500 stands for zero in the data rows.
Some points, one per row:
[402 495 323 396 517 204 485 817 173 643 267 295 419 512 312 440 536 492 355 393 629 485 459 634 516 660 357 574 300
 421 251 519 641 354 294 506 467 705 452 306 702 715 315 564 333 151 463 152 403 749 748 424]
[349 591 893 807 476 828 578   0 999 467 864 884 594 562 764 522 395 807 999 592 303 483 399 439 490 333 470 411 742
 663 943 521 229 551 985 535 746  98 572 843 176 122 622 435 850 751 437 899 549 111 117 808]
[689 395 326 290 510 514 301 642 463 443 451 492 508 510 506 642 539 379 178 433 552 742 708 327 500 373 569 454 577
 433 350 482 679 561 383 594 324 686 431 451 539 567 603 400 292 553 579 497 648 556 544 287]
[310 642 548 559 469 327 672 550 269 518 441 390 386 452 432 413 468 581 691 471 507 319 375 592 531 716 435 525 380
 532 520 501 431 439 496 320 588 370 560 410 610 573 375 568 508 346 337 286 336 555 561 605]
[448 531 738 524 546 671 509 335 879 460 699 608 610 432 460 353 398 715 671 625 303 596 534 434 508 594 584 470 621
 555 742 445 395 660 557 408 498 434 603 660 363 219 524 532 605 724 571 679 491 284 267 530]
[410 531 408 353 589 211 505 817 192 630 268 281 384 528 163 451 621 543 451 428 636 348 340 687 617 686 396 608 311
 452 319 446 521 374 375 512 512 683 453 377 719 751 290 628 406 204 373 182 426 816 766 496]
[532 503 582 535 441 734 550 294 705 435 680 633 521 446 777 495 465 442 479 557 472 565 584 320 524 285 640 473 714
 593 612 497 511 552 691 502 501 366 518 608 297 374 633 460 574 715 562 782 561 274 287 582]
[361 544 837 654 537 735 528  99 913 472 775 811 583 502 729 448 447 677 883 647 341 432 426 418 481 334 526 455 647
 613 853 540 213 550 896 548 663 198 544 816 249 206 600 499 804 725 497 830 495 190 168 718]
[467 581 725 657 401 918 622  90 852 404 838 749 538 380 918 510 311 507 659 648 418 510 594 253 486 137 624 379 775
 750 717 513 402 559 855 407 668 105 522 738 235 186 684 448 847 826 523 847 575 172 173 721]
[547 417 511 445 526 504 418 630 484 497 523 420 592 611 264 442 500 460 330 453 368 587 608 575 342 660 573 483 465
 333 429 473 544 727  87 321 377 877 675 408 599 416 472 583 388 625 665 470 471 515 542 266]
[271 669 642 715 496 401 812 320 427 589 583 534 480 417 602 455 507 617 826 571 445 129 229 635 594 517 392 480 454
 623 664 560 314 274 809 421 745 123 527 571 445 462 446 551 760 341 318 443 374 486 482 888]
[687 271 248 375 488 449 300 703 417 499 344 404 466 579 409 621 606 272 146 350 588 749 678 436 362 479 614 507 518
 319 233 489 712 637 240 673 278 841 450 406 543 666 532 399 268 508 699 464 634 589 647 210]
[360 621 642 649 459 535 683 312 586 488 610 662 519 437 648 514 421 603 877 578 432 297 429 540 515 478 370 505 542
 693 697 524 255 302 813 411 752 169 525 647 359 426 481 457 699 541 434 586 475 397 403 800]
[363 534 500 602 463 422 651 483 450 495 480 478 507 571 523 498 507 502 713 473 444 303 359 635 476 584 409 478 372
 509 573 561 348 412 573 406 537 415 549 420 506 515 438 556 636 404 436 473 383 542 574 611]
[659 438 223 307 536 233 390 860 224 562 244 318 466 617 239 527 658 386  97 353 676 595 505 568 406 600 487 603 360
 291 189 504 704 578 166 652 275 903 481 271 732 739 448 529 243 226 595 317 511 758 753 233]
[440 539 431 468 506 424 545 546 369 571 390 453 409 512 430 550 492 530 499 483 618 443 417 527 583 511 435 515 441
 526 455 514 483 415 460 473 496 522 444 401 585 580 426 539 464 391 477 410 408 611 628 518]
[800 333 253 255 577 427 218 727 427 432 318 441 522 554 464 582 601 280  25 376 654 837 763 363 506 422 647 459 573
 379 191 448 712 673 254 677 249 831 336 425 600 580 588 395 202 543 663 471 723 583 572 109]
[724 267 259 309 536 459 337 745 395 480 361 446 497 603 362 622 557 268  61 365 597 660 682 462 456 494 605 517 495
 314 277 438 703 644 162 684 311 841 422 339 624 707 543 360 222 476 629 412 583 697 660 129]
Then 15 other points, each followed by its number:
[632 427 410 421 483 585 404 487 616 459 476 558 503 503 599 497 510 388 259 472 561 658 656 343 487 369 603 486 641
 575 389 511 637 555 497 652 403 517 478 532 472 501 630 464 366 568 533 633 598 434 477 390] 0
[714 412 343 385 414 554 343 617 485 411 442 523 517 494 541 626 537 333 235 480 556 769 692 365 495 319 605 483 581
 439 381 451 684 640 415 634 364 664 447 563 489 502 622 358 362 633 646 584 673 502 449 338] 1
[491 508 609 661 356 763 607  72 783 352 774 731 521 303 887 559 307 437 655 561 418 496 488 236 531 200 632 425 693
 689 700 529 407 434 939 474 632  15 505 760 248 311 705 502 764 800 489 832 559 238 301 663] 2
[378 633 539 697 471 450 603 317 462 566 562 530 429 444 559 546 526 540 871 538 477 215 308 547 578 527 373 442 440
 606 670 551 275 344 770 386 680 266 429 569 535 513 455 510 733 459 369 489 362 494 454 740] 3
[521 517 576 576 400 665 504 206 700 392 692 591 540 367 762 501 392 431 489 582 457 580 651 392 531 258 579 437 682
 586 633 523 550 537 744 542 561 299 497 691 310 337 626 474 580 701 496 789 577 264 254 607] 4
[300 819 546 723 545 304 849 445 155 651 403 384 396 431 561 567 533 456 773 452 606  60 129 668 678 598 263 525 277
 591 515 594 318 147 710 412 750 169 491 401 645 634 359 555 769 199 182 291 349 629 667 852] 5
[524 411 364 366 541 305 481 791 270 545 336 382 441 591 240 506 570 387 292 445 646 510 478 662 503 513 430 619 369
 411 294 435 626 452 239 594 396 731 453 321 667 698 425 487 316 347 525 319 508 765 722 249] 6
[492 543 534 591 473 507 594 461 483 524 584 483 421 440 584 505 481 517 588 564 477 402 434 487 540 467 456 528 394
 502 504 509 491 357 623 427 622 402 533 523 493 538 480 524 579 424 465 543 447 474 529 582] 7
[439 567 638 545 451 663 563 288 582 462 631 561 453 428 706 390 424 501 518 564 441 548 538 416 547 321 506 462 696
 638 588 554 506 542 656 432 556 346 529 584 428 315 608 540 609 634 446 675 545 393 338 581] 8
[651 380 331 398 430 498 379 553 459 470 436 437 550 549 467 669 610 273 247 427 479 614 645 466 405 415 576 473 491
 383 390 504 612 624 328 618 401 716 552 424 441 545 579 434 389 514 647 539 570 513 536 313] 9
[436 487 420 356 588 158 527 924 151 664 148 226 367 601 141 405 585 526 382 426 666 476 445 708 554 720 334 630 321
 471 236 511 623 416 203 538 441 790 485 257 773 727 300 569 223 229 399 114 456 859 800 418] 10
[737 295 159 307 493 384 252 783 301 410 320 324 507 635 374 597 628 302  63 362 572 759 759 477 396 519 553 529 461
 322 147 468 709 653 105 715 213 927 411 330 693 646 505 365 245 390 735 369 581 651 663 130] 11
[437 465 341 334 620 196 485 859 122 660 161 192 350 577 155 393 616 599 368 430 601 453 380 670 605 828 356 639 305
 454 248 505 666 453 177 565 415 771 448 249 781 800 241 588 297 136 352 150 415 871 735 352] 12
[461 551 662 607 339 921 498  21 840 421 871 784 516 331 923 603 350 449 699 634 318 411 531 268 473 172 576 452 787
 686 726 502 383 492 999 465 671  92 504 769 138 259 698 518 800 862 525 923 598 152  85 804] 13
[708 321 191 208 572 302 281 904 275 498 216 384 460 606 243 536 644 399  44 347 690 762 666 499 520 554 514 508 403
 326 145 477 729 622 105 627 203 900 353 300 691 764 451 456 141 343 595 314 565 799 729  67] 14
Which two of these numbered points are nearest to each point below by angle, seen from the average point of the first points? Their numbers follow each, nearest first.
[489 442 644 527 519 623 488 503 598 518 547 478 569 498 411 315 388 617 566 549 425 491 552 512 394 657 545 456 534
 497 546 405 428 587 340 370 470 584 638 498 443 406 487 600 438 616 574 491 525 369 443 455] > 8 13
[341 612 482 659 532 320 739 517 218 615 382 348 417 516 402 540 531 535 710 504 573 261 280 684 546 632 357 574 286
 505 516 565 418 265 555 429 607 367 515 396 592 631 357 520 585 216 355 271 331 680 653 686] > 5 3
[247 711 455 611 522 237 723 595 162 623 368 343 411 464 432 481 592 546 698 497 578 107 213 711 574 675 302 561 256
 528 459 543 396 242 507 447 598 371 457 289 638 688 312 601 506 278 312 259 320 682 721 664] > 5 12
[384 607 538 560 534 456 684 544 312 553 369 336 455 413 468 415 474 508 630 496 501 257 344 627 536 599 385 496 359
 512 555 508 381 328 486 353 627 384 469 452 626 580 425 593 553 415 341 289 417 618 562 610] > 5 3
[802 282 327 309 534 464 227 736 501 465 317 405 495 533 492 579 525 301  67 378 607 857 732 396 519 447 616 492 571
 295 259 450 754 669 326 734 255 821 408 425 548 656 584 374 215 553 679 462 682 645 510 124] > 11 1
[385 612 615 615 471 520 610 396 615 483 619 627 545 479 661 543 487 632 821 504 503 354 367 592 574 472 403 454 510
 577 680 556 328 401 730 471 684 263 527 560 456 493 501 496 695 494 431 518 363 440 440 752] > 3 7
[348 581 814 708 499 758 627  66 977 504 788 766 608 487 768 545 421 781 955 686 369 410 427 469 495 348 454 446 701
 666 938 602 232 434 989 525 681  76 518 808 258 153 655 458 838 732 422 848 521 177 252 806] > 13 2
[572 390 308 397 471 362 377 702 337 502 323 395 502 588 349 584 573 381 259 448 582 596 578 518 428 483 473 533 446
 358 305 434 683 520 270 614 388 705 472 376 631 673 482 562 311 325 554 400 512 652 596 321] > 14 11
